One turn sends every row of this set to another row. A few are shown first. Where does it send the rows asked after them?
Vif: [-22.3 -20.3  19.0  -0.3  32.8 -19.9  -9.4  26.5   8.0  -6.6   9.9   3.0
   8.2 -10.4 -28.8  20.6  19.3   1.1 -17.9  -2.5 -13.1  -0.9  -2.1  -4.2
  31.4  -2.5  10.6 -11.6  19.1  -1.5   2.2  -8.8 -20.3  -5.0  15.5]
lipo: [-22.7 -15.5   3.8  10.2  27.2  -6.2 -22.3  11.2  10.1  -3.1  10.1   2.8
   0.2  -0.5  -8.2  20.9  23.8  -5.6  -5.8 -20.2   8.7   8.5  28.0 -28.8
  14.1  -1.4  19.4  -7.7  15.4  -7.8   7.9  -1.9  -8.5  -7.3  13.5]
ganom: [-12.5 -13.1  20.2  -7.0  12.5 -10.9 -22.2  -5.8  -0.2 -12.2   6.4  23.0
   8.9   3.1  -4.6   4.6  -5.8  -2.4 -19.3   1.4  -7.2   3.5   2.3 -21.2
 -13.5  -4.4   8.7 -16.3  -1.9   4.2  13.4  13.9   1.8 -26.5   0.0]
nole: [-10.7 -28.6  20.6  -8.4  24.3 -14.6 -19.7  -9.1  -4.1 -10.6   8.3  13.6
   1.2  -5.5  -7.9  27.1 -18.1  -4.1 -10.0  -3.1  -3.3   5.3   7.6 -35.0
   0.8  21.4  -0.9 -18.1 -12.5  -5.1  19.5  -3.8  -0.2 -16.5   1.1]
Sed: [-21.8 -20.9  14.5   2.9   8.0 -14.7  -3.0  10.4   0.8   3.3   2.6  12.8
 -10.8   1.5 -40.1  46.8   4.8 -17.4 -15.7   5.5  -3.4   9.1  -2.9 -33.7
  -6.0   4.4   7.2 -14.4  -7.0   3.9  18.5   4.5   3.0 -16.4  13.5]
nud: [-17.6 -23.0  -0.5 -11.6  21.4  -7.4   2.5  -7.6   2.2  -7.8   6.2   1.7
   2.0 -15.9 -22.7  17.5  12.2   6.7  -4.3   7.4 -11.9  14.6 -10.1  -8.1
   3.1  -6.5  14.8  -7.9   4.5  -7.4  -8.8 -20.2  -2.2 -16.3  -7.3]
Dop: [-51.3 -19.8   7.3   2.0  15.7   4.9 -22.1  -1.4   1.4 -11.8   0.1  21.6
 -15.0 -17.6  -1.4  15.1 -24.0  -5.3 -18.3   4.0   6.9  19.2  -1.6 -19.0
   5.0   7.1  11.7  -5.7   6.4  -8.0   7.6  -3.6   6.1  -2.4   9.9]
roz: [-24.4 -20.5   5.1  -1.9  10.4 -33.4  -2.2  18.2   5.2   3.0   7.1  24.1
   1.7  -1.8 -27.3  14.2  -2.7  -3.4 -11.4  14.9  -6.0  19.6 -12.1 -12.7
  -4.6  -7.8  18.0 -12.7   4.2  18.0   6.1  -2.4 -12.1 -36.2  12.9]
kepil: [-19.5 -25.8   5.2  10.4  15.6 -34.3 -24.7  17.6  11.7  -8.9  16.7  24.6
  -0.9 -15.6 -11.3   3.0 -12.4 -14.4 -26.5 -10.5  -7.0  11.6   9.6 -30.1
 -10.4  -7.8  10.1  -8.4   7.6  -4.3   8.0  -2.8   4.7  10.5  26.9]
kol: [-28.4 -11.4  24.0   5.4  25.4 -20.5   7.6  11.3  -2.7  -7.1  13.1  23.0
  -3.9   2.1 -10.1   8.2  10.3  -0.2  -3.7  -3.8 -15.6  -0.1   2.8 -24.2
  29.5  -5.4   8.2 -14.9  -3.6  10.1  -6.4  19.9  -6.7 -12.3  10.1]
fazut: [-12.4 -31.4  40.7  -6.9  11.3  -8.9   4.1  21.0   7.4 -16.5  18.3  -5.8
  -6.6  -9.3 -22.1  17.2  -1.6  -6.0 -11.6   5.0  -1.7   9.1   6.0 -23.7
   3.2  11.5   3.5  -0.8 -16.8 -23.0   8.9  -4.7   1.0  -9.0  -4.3]
sogo: [-35.1 -23.3   5.6  -6.4  19.1 -18.2 -28.5   2.0   7.1 -14.4   3.1  25.9
  -4.5 -14.9  -7.3   0.0 -29.2  -1.6 -15.6   0.2  -4.6  13.2  -5.2 -12.8
   2.1  -0.5   9.2  -7.5  11.8  -9.0   5.3  -8.0 -10.9  11.9  -7.8]
dunu: [-34.3 -27.5  24.6   3.3  15.5 -25.6 -19.2  28.7   5.3  -4.1  13.9  26.4
   5.2   9.2  -5.3  14.5 -16.7  -1.4   9.3  -2.1   0.6  25.8  -1.8 -19.0
  22.9  -2.9  25.7  -0.5 -11.0 -16.0  -1.9   7.8 -17.0  -0.9  20.1]
dezi: [-28.2 -13.4  24.0  -6.0   6.8 -15.4   3.8  41.9   8.0  -9.9  -3.7  -8.9
   1.2   2.0 -22.2  16.0   7.0  -2.2 -13.0  15.6  -6.5  12.1   2.0 -15.6
 -11.5  -0.9  16.0  -7.1  -0.1 -25.1   7.4 -10.3  -4.5 -11.0  14.6]
ges: [-35.8 -17.9  13.2  19.5  25.8 -21.1  -9.9  10.8   5.9 -11.6   5.9  35.9
  -8.7  -6.6 -14.2  23.6 -16.2 -13.7   2.0   4.7   6.5   5.0 -12.3  -8.1
   8.1  -4.3  26.5  -7.6  18.5  -0.5  -9.4   7.9  -6.4  -6.3  19.8]
kud: [-29.1 -21.4  35.3   5.8  11.5 -22.9 -27.0  32.9   5.6   7.3  10.2  15.2
   0.5   5.1 -17.7  25.7 -10.6 -10.3  -5.9 -13.9  -4.6  19.6  -2.0 -32.0
   8.2  -2.5  20.4 -13.7 -11.4 -19.4   8.9   8.0  -4.6  19.2  10.5]
sovog: [-21.4 -12.5   9.5  -7.9  11.3 -11.4   2.1  12.7  -5.3  -0.2  26.5   7.9
   4.2  -0.8   3.5  10.1  -7.5 -11.0 -32.7   2.0 -16.9  18.9  -1.0 -41.7
  14.4  -6.4  17.1 -24.4   2.3 -10.1   0.7   6.5  -7.0   4.1  -9.3]
doser: [-31.2 -22.5  17.9   5.8  12.5 -19.0 -14.1  16.1  17.0  -4.0   7.8  19.3
   4.5   4.9 -26.0  21.7 -28.5 -12.1 -14.5   2.9   7.7   1.4  -5.6  -6.1
   8.0   1.8  21.2  -8.8  15.9 -30.6  16.9 -12.2   6.4 -18.6  21.8]
nobif: [-23.1 -13.8   1.9  -3.7  33.6 -20.8 -29.0  16.7  16.9   1.8   3.0   6.2
  11.8 -10.2  -4.1  17.0  22.4  -6.3 -23.1  -3.0   0.6  27.9  10.3 -37.5
  14.7   3.9  13.6 -19.2   1.9   0.5  -2.9 -14.8  -6.3  -7.7   4.3]
bar: [-21.7 -21.8  42.3  -3.9   3.7 -13.6  -1.6  17.0   5.4  -9.8  19.2  -8.2
  -2.4   0.1 -16.1  -1.0   8.1   0.4 -18.7  17.0  -6.1  15.0  -4.2 -20.5
  -8.4  -5.1  17.8  -8.1   4.7 -10.2   6.6   2.4  -2.9 -17.3  -9.1]
ler: [-24.5 -14.8  35.0  -8.0  27.1 -39.6  -6.0  12.8  -0.1  -2.1  14.0   5.0
   0.8  -7.7 -12.2  24.2   5.5  -0.6 -20.6 -24.8 -14.8  10.5   5.0 -21.5
  21.8  -5.5  18.1 -11.0   8.7  18.6   5.4   8.0  -7.7   3.0  15.8]
Leze: [-31.4 -14.0  15.1  -3.0  10.5  -4.8 -31.5 -16.1   1.9 -10.4  -6.2  10.6
  -6.3  -4.5 -14.9  16.4 -29.8  -4.5 -15.5   0.9  -2.6  13.3   7.3 -19.4
   4.3  -9.0  18.3   0.7   7.8 -11.0   6.4  -5.2   4.2  18.1   6.0]
Tasot: [ -5.8 -21.6  25.4 -11.2  17.1 -18.3 -27.2  -4.3  -4.4  -7.2  14.1   8.7
   0.3 -16.3  -0.3  15.5 -25.2   4.9 -10.8  -5.8  -1.3  16.0  14.7 -22.7
   3.6  -2.1  25.0 -10.1   4.2  14.0  15.1  -0.7  -5.9 -24.9  13.5]
besuv: [-24.7 -35.7   5.2  10.3  22.2 -30.1 -20.2  -6.5  -4.4  -2.9   9.8  15.1
  -6.1  11.2 -14.9  12.1 -13.8 -10.1 -10.2   6.9  -2.8  27.2  19.9 -37.1
   1.1  -7.8  24.7 -13.3  11.2  -4.9   1.7 -15.1  16.5   3.8  16.5]
Rasar: [  1.0 -24.4  16.1  -4.7  11.1 -33.6  -7.5   7.5   5.1  -0.2   8.3  13.6
  -5.3  -7.0 -42.3  32.8 -18.6  -6.9   5.0  -0.9  -5.3   9.2   7.0 -24.3
  13.2  -6.1  20.5  -1.9  -2.7   7.7  10.7  -6.6 -22.6 -10.2  17.9]
Belup: [-17.9 -20.9   5.6 -11.0  16.7  -6.7  -2.1   1.2   5.1  -6.6   9.4  -8.4
  -4.9 -33.3 -18.9  33.6  15.7   0.9 -19.8  -6.2  -8.7  12.0 -12.7 -16.7
  -3.2  -0.1  10.8  -4.4   7.2  -4.0   7.2 -15.1  -0.5  -4.9   5.0]
ralo: [-28.3 -17.3  26.3  -4.4  30.8 -30.9   8.3   2.4  -2.6   6.7  -2.2   6.2
   1.1   4.9 -11.9  23.7   3.1   0.6  -9.5  -9.1 -15.6  15.8   5.0 -28.6
  27.6   2.2   7.2 -14.9 -16.9   7.9   1.8  -8.6  17.4  -5.8  12.1]
Zir: [-30.6 -11.6  14.3  -8.1  12.0 -20.5  -0.2  -2.7  -4.8  -6.3  27.3  -3.3
  20.5  10.6  -1.5  16.5 -20.1  -1.7 -29.8  -6.4 -12.9  15.8   7.8 -14.3
  17.1   0.4  24.7  -6.3   5.1 -13.1  -6.6  -1.8 -11.0  -6.1  19.5]
bobig: [-13.1 -21.4  15.2  -1.3   6.9 -19.4 -13.7  18.1  20.0   1.3   1.3  25.5
 -10.3  -5.8 -13.1  13.1 -20.3 -17.3 -11.7  17.1   5.7  12.8 -11.7 -37.5
  15.6 -14.8  25.4 -10.7  16.6 -21.6  26.5  -7.3   2.0  -4.4   4.1]
Venud: [-28.5 -19.0   5.5  15.1  22.5 -23.4 -10.0   3.0  -1.5  -0.6  -7.6  17.9
  -5.1   5.1 -14.6  33.3 -16.1 -13.3  -2.4  21.8  -8.1  11.8 -11.7 -19.6
   4.1  -8.3  15.8  -7.8   0.2  -1.2  -4.2  -5.3  24.2   9.4  14.3]
zudal: [-32.4 -21.7  13.5  16.3  22.2 -18.1 -20.1  -4.6  11.6 -17.1  12.9  35.5
  -2.4  -4.1 -17.4   8.3  -9.5 -17.5 -15.6   7.9   6.0  16.8   9.7 -39.7
   8.4   8.9  14.2 -13.5   1.7 -11.3 -12.8   1.6  -7.4  -9.0  30.6]
pafo: [-23.2 -23.1  11.2  -5.9  11.5 -19.3 -30.4  19.6   4.2 -13.0  15.8  10.8
   0.9   2.2 -19.6  34.7 -27.1 -12.1 -23.4  34.6  -6.6  12.6  -8.4 -23.0
  17.8  -4.7  19.9  -9.3  14.7 -15.9   8.0   0.8   4.7  -3.6  16.5]
Zut: [-19.0 -15.1  32.2 -13.0  13.1 -15.9  -4.2  34.3   8.3 -17.2   1.0  -9.2
  -3.8  -6.1 -28.6  30.3   0.8  -6.7  -9.0  18.5  -3.4  15.0   4.9 -31.7
   6.2   7.5  19.2  -7.3  -1.0 -25.7   1.1  -7.4 -22.5  -0.3  13.4]
fikes: [-10.6 -12.7  12.4  -5.9  15.2   1.1  -4.7  -9.8   8.5 -13.6  12.2   1.5
  -4.1 -29.7 -28.6  23.6  10.4   1.7  -4.4  -3.1  -6.5   3.7  -5.4 -15.2
   9.7  -7.6  19.2  -2.0   9.5  -8.3  -8.1  -5.6 -19.9  -9.8   6.4]
gan: [-14.3 -10.3  -6.8   8.6  27.0 -17.2 -28.1  12.6   9.8  -2.2   9.5  -0.4
  17.6   0.9 -11.4   7.8   8.7   3.8  -4.6   1.6 -12.6   5.9  23.3 -20.5
  19.4  -4.1   6.5  -7.8  -4.5  -7.3  -9.5 -12.2  -4.7  -5.8  16.3]
penad: [-21.6 -15.6  16.2  -4.6  13.5  -6.2  17.2   6.1   6.2   1.5  16.5  14.5
   2.9  -4.8   0.4  13.8 -16.2 -13.2 -20.3 -27.3   2.2  14.6  12.1 -30.8
  20.3   2.4  19.4  -9.4  -8.1 -24.1   8.5  -6.6  -3.2  -5.6   8.5]
davel: [-22.4 -19.2  11.0   0.4  30.2  -2.2   0.2  21.4   2.6  -2.5  -0.3   7.9
  -3.0  -7.1 -18.4  22.7  26.9  -0.4 -11.9  19.5  -9.5  11.9  -1.3 -20.5
  40.6  -8.3  12.3 -11.8   5.4   1.3   0.6  -7.1  -1.5 -12.8  13.5]
muv: [-44.9 -19.8  24.2   9.9   7.5 -23.8 -20.4  23.3  -0.7  12.8   6.1  10.0
   5.7  18.6  -1.4  16.0  -5.2   0.6  -4.4   9.9  -7.4  30.4 -10.7 -28.3
   6.1  -5.1  23.6 -11.2  -9.6 -11.3   7.1   4.1   5.9   0.6  17.4]
lemu: [-19.5 -18.8  19.8   7.3  24.9 -40.7 -17.3  12.3  13.9  -0.2  -4.2  22.5
  -6.1 -19.6 -16.3  32.3 -19.6 -17.9 -11.3  -6.1  -0.3  11.7 -17.1 -23.6
   2.8  -5.2  22.3  -7.9  12.0   1.8   6.1  -8.1  -1.1  20.9  13.3]
bebi: [-19.5 -19.7  24.9 -11.1  11.7 -19.0   5.5  35.8   6.4 -10.7  -0.7  -4.4
  -7.3  -0.8 -18.3   9.2   0.4   1.2   3.7  18.6   0.9  21.0   7.7 -22.6
   4.9  -7.8  32.8  -5.3  10.6 -19.9   3.8 -13.0 -21.0 -13.4   7.5]
mig: [-14.7 -17.3  21.8  -2.2  26.2 -17.4   0.0  11.4  12.8   7.7 -11.1  -3.3
   4.5  -2.5 -26.3  23.5  24.2  -1.3 -15.8  -6.2  -8.8   8.0   1.2 -17.2
  28.8 -10.8  14.6  -6.2   9.4  -5.3  16.7 -22.2   1.8   1.2  15.2]
Voto: [-14.3 -26.6  43.8 -12.7   8.4 -22.1  -2.5   9.7   8.3 -16.6  19.3 -13.8
  -0.7 -10.6 -12.2  10.1  -9.0   4.5 -10.5  13.7   0.7  24.3   4.0 -18.5
  11.9   2.9  23.2  10.4  -3.1  -8.0   2.4  -9.8 -13.9 -17.2  11.4]

penad -> Zir
dunu -> muv
Zut -> bebi
Where do these go?
fazut -> Voto
besuv -> kepil
nud -> Belup
Vif -> davel
ler -> kol
Sed -> Rasar
ganom -> nole
Leze -> sogo
lipo -> gan
ges -> Venud
pafo -> bobig

